In the data rows, zero lies at 7.5, halfway between 7 and 8.
Here is a table of points, one per row:
Array([ 7,  7,  9,  8,  8,  4, 12,  7,  6,  3,  6,  7,  5, 14,  8,  6,  7,  6, 14, 10,  7, 10,  7,  6,  3,  5,  5,  6,  4,  4,  9, 11])
Array([ 1,  9, 11,  6, 11,  8, 11,  4,  5,  7,  8,  8,  8,  7, 11,  4, 10,  9,  8,  4,  9,  9,  9,  7, 10, 11,  9,  8,  6,  8,  9,  3])
Array([ 3,  7,  7,  7,  8,  7,  5,  7,  8,  7,  2,  8, 10,  9, 10,  7,  4, 10,  7, 11, 13,  7,  4,  9,  6,  8,  4,  5,  8, 11, 11, 12])
Array([10,  6,  9,  5,  9,  5,  6,  3,  9,  6,  9, 10,  9, 10,  9,  9,  1,  9, 10,  9, 14,  9,  9, 11, 12,  4,  9,  7,  8, 11, 10,  6])
Array([ 9, 10,  4,  4,  7,  6,  9,  6,  7,  6, 10, 11,  8, 11, 11,  7, 12,  7,  7, 10,  3, 10, 10,  7,  9,  7,  5,  3,  7, 10,  5,  7])
Array([ 9, 12,  5,  7,  6, 11,  5, 10,  4,  9,  6, 10,  8,  4,  5,  4,  8,  8,  9,  9,  8,  8,  4,  5,  9,  8,  6,  6, 10,  4,  1, 14])
Array([ 6,  9,  8,  9,  7,  9,  6,  6,  8,  4,  6, 10,  7,  6,  2,  4,  6,  3,  4,  8,  1,  6, 10, 13,  8,  6,  6,  7,  9,  6, 10,  8])
Array([ 3,  8,  9,  6,  5, 11,  8,  5,  8,  6, 13,  8,  9,  8,  6, 10, 12,  8,  6, 11,  5,  7,  3,  5, 11,  9,  7,  6,  7, 10,  8,  2])
Array([12, 12,  8,  9,  7, 12, 10,  9, 15,  9, 10,  5,  3,  8,  5,  8,  3,  7,  7,  9,  9,  2, 11,  8,  1,  7,  4,  8,  8,  5, 10,  4])
Array([ 6,  7,  4,  6,  7,  7,  5,  7,  6, 12, 11,  4,  7,  4,  4,  4,  7,  4, 10,  7, 10,  6,  9,  8,  7,  8,  6,  5,  5,  8,  5, 11])
Array([ 4,  3,  5,  5,  5, 12,  7,  6,  8,  6,  4,  9,  5,  6,  8, 13,  9,  6,  8,  0,  7,  9,  7,  5,  6,  5,  4,  7,  7,  9,  9,  5])
Array([ 6,  2,  8,  6,  4,  5, 10,  7,  3,  6,  8,  9, 10, 12,  7, 14,  0, 12,  5,  7,  7,  7,  5, 11, 12,  7,  9,  5,  5,  5,  5, 11])
Array([ 7,  5,  7,  6,  7,  4,  8, 11,  9,  7,  8,  7,  4,  8,  7, 11,  3, 10,  6, 10,  6, 15,  7,  8,  6,  9,  5,  7,  9,  6, 10,  5])
Array([ 6, 10,  7,  6, 14,  8,  5, 10,  7, 10,  8,  1,  7,  7,  6,  7, 14,  3,  8,  9, 13,  7,  6,  9, 10,  7,  9,  7, 11,  7,  1,  9])
Array([ 9,  5,  5,  4,  3,  6,  1, 14,  5,  6,  7,  7, 10,  7, 11,  8,  8,  5,  4, 11, 14,  5,  3,  8,  7,  5,  6,  8,  3,  6,  8, 11])
Array([ 2, 11,  4,  6,  5, 13,  5,  9, 10, 12,  9, 13,  5,  4, 10,  3,  4,  7,  5, 11, 13,  7,  5,  7,  8,  5, 13, 11,  8,  5,  3,  5])
Array([12,  8, 13, 10,  8,  6,  7,  7, 10,  5,  6, 10, 12,  9,  8,  6,  8,  9, 10,  4,  7,  6,  7, 10,  5,  9,  7,  8,  8,  6,  8,  7])
Array([12, 11,  7,  5,  7,  9,  9,  3,  7, 15,  5,  7,  8, 12,  7,  8,  7,  5,  4,  7,  4,  9,  9,  9,  6,  6, 11, 14,  5,  7,  7,  6])
Array([ 7,  6, 10, 13, 10,  8,  4,  7,  2,  9,  8,  7,  4,  5, 11,  7,  5,  8,  7, 13,  9,  5,  7, 12,  7,  5,  5,  7,  9,  7,  8, 10])
Array([ 9,  7,  5,  9,  7, 10, 10,  4,  7,  6,  8,  8,  8,  9, 12, 10,  9,  5,  9,  3,  6,  6,  8,  6, 13, 10,  7,  9, 11,  5,  9,  7])
Array([ 9,  4, 10,  4,  7,  6, 10,  5,  7,  5,  9,  9,  9,  7,  7,  8, 14, 12,  7,  8,  7,  4, 12,  1,  8,  3, 14,  5,  4,  7,  9, 10])
Array([ 6,  8,  4, 11,  7,  8,  5,  9,  2, 10, 11,  8, 11,  7,  9,  2,  8,  7,  6,  8, 12,  4, 13,  3,  7, 10,  8,  6, 13, 10,  6,  7])
Array([ 9,  6, 13, 11,  6,  6,  1, 10,  6,  8,  6,  6,  9,  9, 11, 10,  9,  6,  8,  9, 13,  9,  8, 13,  9,  6,  5,  6, 10,  7,  3,  9])
Array([ 8, 13,  5,  3, 12,  8,  9, 11,  3, 12,  6,  8,  7,  7,  5, 11,  5, 10,  5,  7,  6,  5, 12,  3,  4,  5,  6, 13, 10,  3,  7,  7])
Array([12,  3,  9,  8, 10,  8,  8,  8,  9,  7,  4, 10,  6,  8,  9,  7,  4,  7,  8,  9, 13,  8,  8,  8, 11,  9,  8,  5,  9,  9, 11, 11])
Array([ 7,  7,  9,  9,  6,  4,  8, 11,  9,  6, 11,  9,  6,  9, 10,  9,  8,  9, 11,  6,  7,  8,  8, 13,  6, 10,  6, 12,  6,  8, 14, 11])
Array([ 8,  7,  9,  9, 10,  3,  8,  6, 11, 11,  6, 11,  3, 12,  4,  9,  8, 10,  6,  7, 10,  7,  4,  6,  9,  7,  6,  9,  4,  3,  9,  6])
Array([ 7, 12,  9,  3,  7,  9, 11,  9,  9, 11,  8,  4,  9, 13,  4,  6,  7,  9,  5,  6,  8,  8,  9,  6,  5,  6,  7, 11, 10,  7,  5,  7])
Array([11,  7, 10,  5,  8,  5,  3,  7,  8,  8,  7, 11,  8,  5,  8, 11,  8,  9,  6,  4,  8,  8,  4, 10,  7, 11,  7,  9,  6,  8, 10,  6])
Array([ 9,  3,  6,  8,  6, 10,  8,  8,  4,  2, 12, 11,  9, 11,  8,  6,  8,  6, 12,  6,  5,  6,  6,  7,  3,  8, 10,  8, 11,  8,  5,  0])
Array([ 6,  9,  2, 11, 11, 10,  5, 15,  6, 12, 11,  6, 12,  7,  4,  2,  6,  7,  8,  9,  8, 12,  6,  7, 10,  8, 10,  6,  7,  4,  9,  7])
Array([ 9,  8,  7,  6, 10, 10, 10,  7,  9,  7,  7,  6,  5,  8, 13,  7,  8,  8, 10,  6,  2,  7,  7,  7,  7,  7,  9,  2,  4,  7,  5,  5])
Array([ 8,  3,  3, 11, 10,  4,  5,  3, 12,  5,  6,  6,  9,  8,  8,  9,  6, 11,  9, 10,  7, 10,  7, 11,  8,  3,  5, 12,  8,  8,  8,  8])
Array([ 6,  4, 11, 10,  5, 10, 10,  5,  8,  5,  6,  6,  6,  8,  7,  8,  9,  9,  6,  9,  5, 10,  8,  5,  6,  6,  9,  7,  8,  9,  8,  5])
Array([ 9,  7, 10,  8,  7,  1,  7,  7, 10,  8,  8,  9,  8,  5, 10,  9,  3,  7,  8,  4,  7,  9,  5,  7,  9,  4,  7,  9,  8,  6,  9,  9])
Array([ 6,  7,  8, 10,  7, 10, 11, 10,  5, 13, 10,  7, 11,  0,  6,  5,  9,  5,  4,  8, 11, 13,  9,  8,  5,  8,  4,  7,  9,  9,  2, 10])
Array([10,  3,  7,  4,  8,  5, 10,  2,  7,  7,  6,  7,  9,  6, 10,  7,  8,  9,  5,  7,  6,  7,  7,  9,  5, 12,  9,  5, 10,  7, 11,  7])
Array([ 4,  9,  6,  9,  7,  9,  8, 11,  4, 10,  7,  1,  9,  3,  6,  3,  5,  4, 10,  9,  9,  5,  6,  7,  7,  6,  7,  9,  9,  8,  6,  9])
Array([ 8,  7,  8,  9, 10,  6,  7, 10, 11,  3, 10,  8,  9, 11, 12, 11,  7, 10,  6,  7,  7,  6,  5,  3,  6,  7,  6, 10,  4,  8,  9, 11])
Array([ 5,  6,  4,  7,  6,  4, 15,  8,  8,  4,  5, 10,  5,  8,  6,  8,  9,  7,  5,  6,  7,  8,  8, 10,  9,  7, 13,  8, 10,  9,  6,  8])
Along one direction, these points spread out more than along any other. For each point below, how far along it does it lie, from 0 to 99? The average is 50, and the first point in the table lies past the average. One standard deviation of the points above along it is 16.
Array([ 6,  5,  6,  6,  5,  7,  9, 11, 12,  7,  4, 10,  8,  4,  6,  7,  9,  4, 10, 10,  2,  7,  7,  6, 10,  8, 10, 10,  5, 13,  5,  4]) 52
Array([ 4,  6,  6,  7,  7,  8,  4,  3, 13,  6,  9,  9,  5,  6,  7, 10,  7,  2,  7,  9,  5,  9,  8,  4,  6, 11, 13,  8,  7,  9,  6, 11]) 53
Array([10,  6,  6,  7,  7,  6, 10,  6,  7,  4,  5,  5,  6,  5,  8,  6, 13, 11,  9,  7,  5,  7,  9,  4,  9,  9,  9,  9,  4,  4,  7,  5]) 59
Array([ 9, 13,  6, 12,  5, 11,  9,  4, 10,  7,  5,  7, 10,  7,  8, 11, 11,  8, 15,  8,  8, 11, 13,  7,  8,  7, 11,  2,  6,  5, 11,  3]) 56
Array([ 9, 11,  7, 13,  6,  8,  3, 10,  3,  9,  8,  3,  5,  7,  4,  2,  7,  3,  5,  8,  8,  8,  4, 10,  8,  7, 10,  3,  8, 15,  7,  7]) 28
Array([ 6, 10,  4, 11,  7,  5,  4,  7,  2, 11,  6,  9,  6,  7,  6, 11,  8, 11, 10, 10, 11,  5,  7, 12,  3,  7,  9,  7,  7,  8,  9, 10]) 43
Array([ 8,  8,  8,  8, 12, 10, 11,  7,  7,  5,  7, 10, 12,  8,  5, 13,  6,  7,  2,  8, 11, 10,  9,  8,  6,  8,  5, 10,  2,  8,  9,  9]) 57
Array([ 4,  6,  7,  6,  9,  9,  8,  5,  7,  9,  9, 11,  4,  6,  5,  5, 12,  8,  8,  8,  4,  8, 10,  9,  9, 11,  8,  7,  5,  9,  9,  6]) 52
Array([ 6,  6,  7, 10,  8, 13,  7, 11,  5, 13,  8, 11,  8,  5,  6,  6, 10,  6,  8,  9,  7,  8,  0,  9,  5,  5,  8,  6, 12,  9,  9, 10]) 32
Array([ 8, 11,  9,  5,  6, 10,  6,  8,  7,  8, 11,  4,  2,  9,  6,  7,  5, 11,  7,  6,  8,  6, 11,  6, 10,  5,  5, 12,  9,  8,  9,  7]) 47
Array([ 7,  5,  7,  7,  2,  4,  8,  3, 13,  8,  7,  6,  6,  7,  7,  8, 12,  5,  7,  6,  4,  8,  9,  6,  5,  8,  4,  3,  9,  9, 11,  5]) 65
